(in the rows, 128 means zero)
name the system of each run:
seq 1, Buz (8 x 20):
150 95 154 143 143 179 142 98 64 162 38 128 90 137 162 174 150 110 121
 197

156 98 143 88 108 151 115 123 138 214 112 30 135 123 129 157 145 130 136
 201

146 38 182 127 138 132 121 86 180 190 97 81 110 163 95 95 164 102 108
 106

199 66 180 188 127 180 134 133 169 102 102 126 153 150 143 149 192 93
 113 158

153 84 199 149 43 146 110 182 169 124 184 84 132 106 117 142 112 107 125
 167

144 64 196 192 66 120 134 98 156 150 141 172 60 124 110 123 76 109 131
 105

196 144 139 202 84 138 154 80 156 145 138 171 108 105 190 179 115 113
 118 170

155 163 129 120 61 112 96 80 163 192 218 97 133 111 159 133 98 125 75
 150
seq 2, zolu (8 x 20):
173 88 166 155 87 147 86 67 180 177 163 155 109 111 153 130 96 85 59 143

155 67 156 136 126 161 54 76 180 155 142 166 127 121 128 102 106 82 52
 122

144 63 140 137 142 180 50 121 193 118 134 175 152 100 127 114 103 80 65
 148

102 76 137 131 126 158 65 156 187 118 145 184 131 69 135 115 60 81 78
 155

94 84 141 146 127 158 88 131 141 128 114 213 92 71 149 132 44 86 88 155

131 100 128 148 120 166 91 98 133 164 102 192 96 73 173 166 60 91 92 192

129 89 124 118 126 154 82 73 145 213 109 147 90 83 159 140 70 93 75 181

123 60 136 105 165 165 77 79 150 199 80 134 110 111 147 122 113 81 64
 162
seq 3, Buz (8 x 20):
120 147 101 92 214 153 112 100 61 100 72 137 161 179 132 106 197 132 91
 106

123 128 97 66 162 163 92 203 109 86 109 82 189 133 89 132 157 161 171
 159

45 68 136 105 162 104 153 200 148 114 84 100 109 123 70 90 123 125 175
 96

87 115 164 176 159 132 204 171 75 85 48 138 92 139 153 141 167 101 145
 136

117 155 166 112 81 131 166 170 42 142 126 51 107 139 142 163 139 146 159
 182

141 103 151 111 106 94 157 81 100 200 104 70 78 172 78 118 137 171 186
 95

197 125 123 165 153 117 192 86 168 144 87 93 140 178 136 142 219 137 160
 111

156 147 163 133 94 120 145 163 161 101 194 39 178 162 128 114 208 122
 110 116
seq 4, foren (8 x 20):
137 95 165 102 87 164 79 134 146 183 156 70 137 100 153 138 118 90 67
 204

122 15 175 113 149 164 84 103 156 181 77 112 103 136 93 98 123 96 104
 134

152 58 173 188 139 173 144 160 193 113 82 140 131 107 155 150 153 72 111
 176

105 83 204 149 60 134 111 173 170 132 182 97 115 96 141 118 100 74 74
 157

132 40 211 157 91 153 93 103 101 145 104 164 67 136 100 117 83 103 108
 119

202 80 159 199 93 167 128 109 176 140 114 169 110 108 148 179 109 110
 145 179

155 105 161 147 70 117 107 90 213 183 196 111 119 105 148 117 102 92 69
 134

154 67 176 154 135 159 76 69 135 133 121 180 114 153 126 95 127 85 48 96
seq 5, degel (8 x 20):
151 108 97 113 199 125 152 70 110 160 41 129 108 180 98 124 172 160 177
 92

152 167 104 124 174 138 176 151 131 109 100 63 181 157 162 151 232 129
 136 159

73 144 144 78 117 99 145 199 98 110 156 37 147 152 86 101 162 148 150
 102

104 89 151 155 140 128 167 186 86 67 72 161 99 144 75 126 124 151 212 96

142 166 117 188 101 96 223 158 159 115 126 130 105 103 163 178 134 138
 195 151

109 180 144 138 86 54 193 83 99 167 168 86 83 159 131 108 135 146 137 74

198 132 148 147 123 144 129 69 47 110 106 151 119 203 102 134 171 172
 154 86

222 149 93 131 126 136 136 129 181 115 150 89 190 155 104 153 189 169
 191 133
seq 6, vure (8 x 20):
121 143 79 157 148 112 190 117 194 172 95 146 102 69 184 172 103 112 153
 175

66 154 151 122 132 83 165 96 113 169 145 77 104 142 174 87 156 85 40 98

174 98 168 99 132 181 65 79 47 141 108 112 134 185 108 119 165 135 86
 135

182 92 96 98 134 173 86 155 203 149 121 97 179 100 104 164 127 149 179
 188

65 86 144 147 134 94 152 189 231 106 148 123 126 90 115 93 113 85 121 95

99 121 197 183 109 147 138 153 49 55 124 184 99 141 153 118 124 89 69
 114

175 165 131 123 55 155 103 110 58 156 151 133 111 110 144 184 79 165 154
 196

135 107 101 126 123 88 152 68 211 228 119 111 84 105 118 135 94 140 166
 121
seq 7, vure (8 x 20):
160 87 135 83 164 190 77 146 67 108 76 106 160 169 80 134 167 156 158
 150

114 103 101 105 132 134 136 219 186 112 118 89 159 93 89 150 122 151 211
 166

50 105 168 167 123 86 192 197 138 82 122 132 86 121 111 101 116 106 157
 81

131 156 177 175 99 136 175 136 12 83 103 149 87 155 152 158 142 136 137
 137

179 172 114 115 75 109 157 96 101 191 143 76 109 137 129 175 129 186 198
 163

150 105 115 135 151 85 182 73 210 188 105 86 114 158 106 108 174 141 165
 77

155 139 146 158 169 140 154 133 142 74 121 101 179 180 145 109 238 100
 86 99

169 154 147 107 76 144 77 172 108 67 212 91 187 153 89 118 147 160 135
 119
seq 8, zolu (8 x 20):
121 122 119 97 156 126 80 40 67 162 108 168 100 170 107 86 115 138 82 73

201 117 73 108 186 188 87 117 162 114 90 143 195 130 135 156 171 138 139
 172

58 134 89 69 140 99 112 176 208 160 170 71 155 76 122 102 98 112 119 140

38 107 142 118 183 131 132 155 61 88 72 177 92 131 115 94 105 104 104 94

162 141 116 146 122 184 133 169 74 99 90 155 135 101 164 202 123 139 165
 221

102 130 124 102 77 89 152 116 148 221 144 78 76 89 126 142 71 147 171
 157

113 100 147 144 182 116 170 58 97 173 48 137 75 173 139 107 165 108 99
 87

183 134 144 117 134 182 114 136 113 126 127 67 182 149 164 157 205 110
 91 192
seq 9, foren (8 x 20):
77 81 118 138 162 95 141 119 234 161 116 142 105 91 131 90 98 85 102 94

99 129 169 174 142 157 130 136 87 88 112 183 113 113 196 130 132 61 38
 149

138 111 150 100 70 181 50 162 87 134 162 131 136 92 121 155 65 130 117
 202

123 56 114 114 139 128 110 93 188 209 82 142 84 97 92 124 69 133 167 135

127 118 131 179 162 129 179 97 180 151 85 145 113 108 205 149 160 64 74
 156

123 129 176 104 90 163 75 142 102 130 179 86 157 122 161 122 136 84 28
 180

134 25 157 96 138 177 50 133 119 149 90 135 117 131 59 108 97 132 144
 135

138 69 128 186 151 140 170 155 227 122 76 159 114 89 139 157 121 96 165
 157
seq 10, Ped (8 x 20):
128 126 145 187 97 91 206 111 197 177 127 113 82 95 180 157 122 97 132
 151

153 149 171 150 110 119 148 50 97 171 140 99 111 167 180 123 181 98 41
 120

224 85 167 128 104 178 65 72 101 138 132 125 149 183 91 127 165 145 112
 126

174 70 129 122 113 143 78 146 245 123 171 116 171 120 74 107 125 130 146
 115

69 117 154 151 128 106 126 176 195 73 179 144 141 101 137 80 121 74 66
 87

95 145 182 159 80 145 108 155 43 70 161 184 105 111 150 127 83 100 74
 138

148 122 139 137 57 132 104 100 93 172 149 169 71 94 114 159 31 156 162
 156

141 130 85 144 140 96 144 45 204 206 121 167 93 100 148 129 86 126 127
 109
seq 11, Ped (8 x 20):
111 140 117 147 111 129 94 88 159 147 163 194 109 74 176 127 60 82 53
 136

122 131 118 112 128 154 60 62 99 165 140 187 110 106 160 126 71 103 47
 144

150 93 97 101 154 173 44 79 139 172 104 186 125 97 130 138 71 123 96 162

105 97 79 87 179 160 71 118 194 167 105 152 147 75 148 126 91 91 83 169

65 99 119 91 184 165 84 145 124 140 88 143 133 87 168 114 108 70 46 173

91 79 146 100 151 191 82 157 82 145 66 137 114 91 149 147 96 91 91 207

103 63 141 109 136 163 117 146 142 194 70 109 92 80 145 159 90 96 131
 207

100 73 151 136 159 146 157 117 164 197 66 95 96 100 175 142 141 68 84
 182
seq 12, degel (8 x 20):
186 172 173 170 85 129 151 123 74 69 174 114 150 188 136 135 191 143 116
 104

188 135 133 126 68 116 105 138 146 99 195 112 161 161 60 122 127 185 192
 83

152 119 102 169 157 97 155 115 207 81 136 183 140 151 88 103 141 145 173
 43

137 216 101 172 136 100 166 132 140 57 177 174 164 133 174 128 159 121
 94 91

119 210 99 98 84 101 97 124 75 95 215 150 146 132 112 111 89 175 130 90

152 147 55 117 158 126 99 89 123 114 114 211 128 131 85 127 86 186 191
 90

139 198 30 124 194 110 157 95 176 131 114 158 167 109 173 147 153 140
 133 130

69 211 69 56 169 97 126 122 77 131 151 96 159 136 146 99 148 138 86 107

runs to name:
seq 13 (2 x 20):
131 178 131 119 114 143 91 175 95 34 203 137 194 150 113 104 150 142 104
 101

90 131 137 109 84 111 100 180 89 81 178 155 120 120 60 108 61 172 179 92

Ped
seq 14 (2 x 20):
162 52 167 138 117 148 110 54 113 207 74 141 65 146 104 132 101 134 137
 129

163 110 118 149 162 156 159 121 191 163 85 92 151 109 187 168 180 92 108
 200

vure
seq 15 (2 x 20):
99 149 100 81 143 126 125 211 101 75 125 95 173 134 75 121 143 175 200
 125

72 133 95 135 164 89 194 190 143 94 89 142 107 110 100 128 111 148 217
 101

degel
seq 16 (2 x 20):
132 176 107 150 149 115 199 106 45 125 65 146 90 154 147 164 150 164 184
 125

135 188 86 92 138 87 184 107 102 176 122 46 133 153 136 144 180 174 175
 129

vure
seq 17 (2 x 20):
115 165 56 87 168 110 163 87 94 194 65 118 101 116 137 159 114 169 189
 148

76 144 83 75 203 94 175 118 137 174 77 56 131 150 130 104 184 132 137
 112

vure
seq 18 (2 x 20):
149 143 124 117 122 107 105 81 213 161 199 95 165 135 147 89 155 96 50
 98

128 88 153 124 169 168 61 119 113 72 119 177 158 160 105 78 151 100 61
 82

foren
seq 19 (2 x 20):
86 157 101 100 176 167 103 132 48 120 84 165 129 100 183 147 109 104 74
 187

88 118 93 41 156 155 70 131 73 181 93 103 127 105 117 134 90 142 131 183

Buz
seq 20 (2 x 20):
94 58 221 169 108 127 181 166 115 127 88 86 78 148 119 118 154 89 127
 126

165 88 226 190 63 153 160 157 96 107 126 98 103 154 138 153 161 107 124
 160

zolu
seq 21 (2 x 20):
98 73 151 158 167 127 134 68 137 163 71 187 71 123 149 103 104 75 70 101

171 126 145 160 115 195 102 141 120 108 124 156 150 100 194 174 134 85
 74 216

foren
seq 22 (2 x 20):
128 141 118 145 165 119 191 197 163 72 109 81 172 152 128 132 214 128
 172 121

93 160 166 118 101 104 174 196 70 82 154 51 143 160 123 118 182 138 141
 119

Ped
seq 23 (2 x 20):
182 157 130 138 134 121 148 85 165 140 156 67 175 176 154 115 222 120 80
 102

189 121 144 112 108 145 72 125 161 95 196 103 193 172 84 96 175 141 106
 89

vure
seq 24 (2 x 20):
195 72 141 130 155 172 100 110 88 108 68 154 131 180 63 133 158 165 186
 110

139 116 105 139 138 125 172 197 220 123 115 79 161 97 127 155 154 131
 201 170

Buz
seq 25 (2 x 20):
80 104 140 80 139 175 85 204 55 109 91 120 131 99 117 142 96 124 135 194

96 77 133 126 120 137 151 169 114 163 66 126 76 88 108 165 70 140 207
 177

zolu
seq 26 (2 x 20):
162 168 108 113 70 98 87 96 129 123 216 155 138 140 79 111 79 185 156 79

143 169 57 154 159 90 148 93 195 106 144 207 138 117 121 121 106 151 162
 68

Buz
seq 27 (2 x 20):
110 148 190 139 81 128 167 171 95 128 155 48 130 131 172 146 170 94 87
 176

136 79 209 124 68 129 113 123 58 145 139 89 89 173 69 106 119 151 151
 101

zolu
seq 28 (2 x 20):
129 86 97 118 166 168 132 188 193 140 74 107 152 78 143 169 133 115 163
 212

40 113 150 98 152 112 162 167 137 168 106 49 115 107 163 112 149 79 80
 160

Ped
seq 29 (2 x 20):
197 100 142 121 114 177 93 147 188 139 152 62 190 133 133 149 181 113
 109 185

72 64 173 107 106 104 100 167 185 136 168 92 119 125 71 66 106 105 109
 82

zolu
